[[145 142]
 [106 131]
 [125 128]]
|
[[145 142]
 [125 128]
 [106 131]]

[[121 131 110 110 142 137 130 130 128 124 136 136]
 [113 134 117 120 129 140 153 135 122 133 127 117]
 [138 150 102 145 137 143 125 122 126 134 133 145]]
|
[[138 150 102 145 137 143 125 122 126 134 133 145]
 [121 131 110 110 142 137 130 130 128 124 136 136]
 [113 134 117 120 129 140 153 135 122 133 127 117]]

[[114 119 115 122 123 120 127 128 116 120 126 111 125 115 120 121]
 [144 109 111 135 122 114 111 129 133 136 119 115 121 114 117 117]
 [126 115 110 125 122 114 119 127 114 123 125 115 128 109 116 121]
 [127 149 152 125 136 145 140 125 134 128 136 151 134 150 143 141]]
|
[[144 109 111 135 122 114 111 129 133 136 119 115 121 114 117 117]
 [127 149 152 125 136 145 140 125 134 128 136 151 134 150 143 141]
 [126 115 110 125 122 114 119 127 114 123 125 115 128 109 116 121]
 [114 119 115 122 123 120 127 128 116 120 126 111 125 115 120 121]]

[[129 152 137 107 131 127 128 136 119 125 128 138]
 [134 146 137 120 129 127 124 137 127 122 129 139]
 [126 148 134 102 131 127 131 133 116 128 128 135]]
|
[[134 146 137 120 129 127 124 137 127 122 129 139]
 [129 152 137 107 131 127 128 136 119 125 128 138]
 [126 148 134 102 131 127 131 133 116 128 128 135]]

[[125 111 112]
 [114 133 154]
 [122 138 139]]
|
[[125 111 112]
 [122 138 139]
 [114 133 154]]

[[129 139 126 129 119]
 [139 154 144 128 134]
 [149 156 136 110 132]
 [138 157 133 122 120]]
|
[[149 156 136 110 132]
 [139 154 144 128 134]
 [138 157 133 122 120]
 [129 139 126 129 119]]
---
[[129 135 137 132 138 123]
 [136 126 148 130 116 153]
 [103 146 114 125 140 120]]
|
[[136 126 148 130 116 153]
 [129 135 137 132 138 123]
 [103 146 114 125 140 120]]

[[145 129 124 151 136 145 126 113 130 151]
 [111 147 120 154 136 119 150 147 115 141]
 [127 127 137 137 124 151 134 126 101 122]
 [101 155 126 152 147 121 110 124 136 117]]
|
[[127 127 137 137 124 151 134 126 101 122]
 [145 129 124 151 136 145 126 113 130 151]
 [111 147 120 154 136 119 150 147 115 141]
 [101 155 126 152 147 121 110 124 136 117]]

[[128 109 114 147 115 147 109 148 125 108 145 128 115 147 148 122]
 [128 117 121 146 121 146 117 147 112 116 148 128 121 146 147 122]
 [128 144 137 114 136 115 145 112 115 144 116 128 136 115 113 136]
 [128 142 136 139 136 139 142 139 102 141 145 128 136 140 140 126]]
|
[[128 109 114 147 115 147 109 148 125 108 145 128 115 147 148 122]
 [128 117 121 146 121 146 117 147 112 116 148 128 121 146 147 122]
 [128 142 136 139 136 139 142 139 102 141 145 128 136 140 140 126]
 [128 144 137 114 136 115 145 112 115 144 116 128 136 115 113 136]]

[[108 127 103 125 143 116 114 117 132 132]
 [130 156 131 122 138 122 123 148 123 127]
 [133 120 135 114 108 132 136 120 120 125]
 [116 117 117 118 126 117 114 110 115 154]
 [105 114 101 124 140 117 112 103 130 146]]
|
[[105 114 101 124 140 117 112 103 130 146]
 [116 117 117 118 126 117 114 110 115 154]
 [133 120 135 114 108 132 136 120 120 125]
 [108 127 103 125 143 116 114 117 132 132]
 [130 156 131 122 138 122 123 148 123 127]]

[[130 130 125 124 126 118 129 124 130]
 [129 123 125 143 116 145 129 142 127]
 [113 135 125 131 118 138 131 119 134]
 [127 131 125 131 133 129 131 135 132]
 [135 119 126 121 120 149 124 133 130]
 [130 132 124 131 132 134 125 115 131]
 [132 127 128 129 134 133 127 121 132]]
|
[[135 119 126 121 120 149 124 133 130]
 [129 123 125 143 116 145 129 142 127]
 [132 127 128 129 134 133 127 121 132]
 [130 130 125 124 126 118 129 124 130]
 [127 131 125 131 133 129 131 135 132]
 [130 132 124 131 132 134 125 115 131]
 [113 135 125 131 118 138 131 119 134]]

[[150 110 143 127 128 124 116 128  99 107 138 125]
 [123 127 143 127 128 124 123 128  99 107 138 125]
 [150 128 143 127 123 124 116 128  99 107 102 130]
 [150 114 143 127 128 124 116 128  99 107 138 134]]
|
[[150 110 143 127 128 124 116 128  99 107 138 125]
 [150 114 143 127 128 124 116 128  99 107 138 134]
 [123 127 143 127 128 124 123 128  99 107 138 125]
 [150 128 143 127 123 124 116 128  99 107 102 130]]

[[142 130 128 127 125 132 125 129 145 142 127 127 129 130]
 [128 126 130 135 131 125 130 127 118 129 131 131 130 133]
 [121 127 130 126 132 133 127 127 134 118 127 127 129 125]
 [116 128 130 131 131 138 128 127 134 118 125 127 127 126]
 [136 129 128 120 125 123 122 130 154 142 130 130 127 126]]
|
[[128 126 130 135 131 125 130 127 118 129 131 131 130 133]
 [121 127 130 126 132 133 127 127 134 118 127 127 129 125]
 [116 128 130 131 131 138 128 127 134 118 125 127 127 126]
 [136 129 128 120 125 123 122 130 154 142 130 130 127 126]
 [142 130 128 127 125 132 125 129 145 142 127 127 129 130]]
---
[[136 120 139 123 124 141 124 130 127 114  99 111 126]
 [136 127 127 146 130 130 139 130 131 129 124 122 128]
 [125 121 128 121 128 118 116 127 125 124 127 129 132]
 [131 119 142 137 145 131 120 118 133 126 132 122 130]
 [136 132 123 115 115 125 137 142 125 128 126 129 119]
 [132 133 129 141 131 131 141 131 131 128 127 123 126]
 [137 132 123 119 116 131 134 143 127 128 119 128 122]]
|
[[136 139 124 124 127  99 126]
 [136 127 130 139 131 124 128]
 [125 128 128 116 125 127 132]
 [131 142 145 120 133 132 130]
 [136 123 115 137 125 126 119]
 [132 129 131 141 131 127 126]
 [137 123 116 134 127 119 122]]

[[128 127 128 127 128 127 128 129 128 129 127 129]
 [129 127 129 127 128 127 129 128 129 128 127 128]
 [129 127 129 127 128 127 129 127 129 127 127 127]
 [149 102 147 103 128 103 147 129 146 129 101 129]]
|
[[128 128 128 128 128 127]
 [129 129 128 129 129 127]
 [129 129 128 129 129 127]
 [149 147 128 147 146 101]]

[[135 117 135 136 136]
 [129 133 129 113 130]
 [147 109 147 148 149]
 [112 130 112 118 111]
 [132 114 132 141 132]
 [147 125 147 124 148]
 [137 120 137 132 138]
 [103 124 103 127 101]
 [104 123 104 128 103]]
|
[[135 135 136]
 [129 129 130]
 [147 147 149]
 [112 112 111]
 [132 132 132]
 [147 147 148]
 [137 137 138]
 [103 103 101]
 [104 104 103]]

[[116 111 117 112 128 111 117 151 117 150 111 152 109 111]
 [146 153 144 151 128 152 144 118 143 118 152 117 100 157]
 [144 151 142 150 128 151 142 108 141 108 151 106 111 152]]
|
[[116 117 128 117 117 111 109]
 [146 144 128 144 143 152 100]
 [144 142 128 142 141 151 111]]

[[120 119 155 142 135 148]
 [118 142 108 128 112 137]
 [130 109 109 119 118 135]
 [121 156 135 107 144 128]
 [119 153 143 111 107 109]
 [128 125 146 154 108 125]]
|
[[120 155 135]
 [118 108 112]
 [130 109 118]
 [121 135 144]
 [119 143 107]
 [128 146 108]]

[[121 117]
 [129 116]
 [126 106]
 [139 138]
 [131 138]
 [108 122]
 [123 143]
 [119 138]
 [124 131]
 [122 115]
 [125 127]]
|
[[121]
 [129]
 [126]
 [139]
 [131]
 [108]
 [123]
 [119]
 [124]
 [122]
 [125]]

[[132 129 125 129 122 131 138 138 125]
 [125 136 130 124 125 141 145 133 125]
 [122 137 127 128 120 143 149 136 129]
 [130 127 122 135 119 135 136 136 130]
 [138 123 113 142 107 140 146 150 129]
 [130 127 127 129 127 129 128 129 128]
 [125 134 132 122 131 128 133 127 126]]
|
[[132 125 122 138 125]
 [125 130 125 145 125]
 [122 127 120 149 129]
 [130 122 119 136 130]
 [138 113 107 146 129]
 [130 127 127 128 128]
 [125 132 131 133 126]]

[[108 108 108 144 108 124 143]
 [126 129 129 126 127 126 128]
 [130 127 127 130 129 130 128]
 [138 150 152  99 150 118 106]]
|
[[108 108 108 143]
 [126 129 127 128]
 [130 127 129 128]
 [138 152 150 106]]
---
[[126 133 138 141 118]
 [107 118 131 132 142]
 [127 123 122 135 126]
 [133 139 130 137 127]]
|
[[127 137 130 139 133]
 [126 135 122 123 127]
 [142 132 131 118 107]
 [118 141 138 133 126]]

[[102 130 143 118]
 [131 108 144 109]]
|
[[109 144 108 131]
 [118 143 130 102]]

[[153 143]
 [121 116]]
|
[[116 121]
 [143 153]]

[[117 125 117]
 [126 129 135]
 [130 126 124]
 [114 127 128]
 [151 124 113]
 [140 133 144]]
|
[[144 133 140]
 [113 124 151]
 [128 127 114]
 [124 126 130]
 [135 129 126]
 [117 125 117]]

[[130 128 130 128 127 130 125]
 [124 153 112 131 107 135 129]
 [124 126 127 128 126 127 131]
 [142 119 123 120 120 133 114]]
|
[[114 133 120 120 123 119 142]
 [131 127 126 128 127 126 124]
 [129 135 107 131 112 153 124]
 [125 130 127 128 130 128 130]]

[[116 131 143 143 126]
 [129 115 135 148 135]
 [109 111 125 130 129]
 [113 133 137 150 151]
 [136 118 134 130 149]
 [124 144 129 150 145]
 [120 135 147 114 113]
 [128 142 132 118 133]
 [149 113 129 124 120]
 [138 139 148 147 130]
 [148 149 113 113 145]]
|
[[145 113 113 149 148]
 [130 147 148 139 138]
 [120 124 129 113 149]
 [133 118 132 142 128]
 [113 114 147 135 120]
 [145 150 129 144 124]
 [149 130 134 118 136]
 [151 150 137 133 113]
 [129 130 125 111 109]
 [135 148 135 115 129]
 [126 143 143 131 116]]

[[105 108 102 108 112 110 130 121 107 119 123 109 117]
 [152 150 146 132 152 114 110 140 150 123 105 149 107]
 [148 104 103 110 146 107 119 132 150 133 117 148 106]]
|
[[106 148 117 133 150 132 119 107 146 110 103 104 148]
 [107 149 105 123 150 140 110 114 152 132 146 150 152]
 [117 109 123 119 107 121 130 110 112 108 102 108 105]]
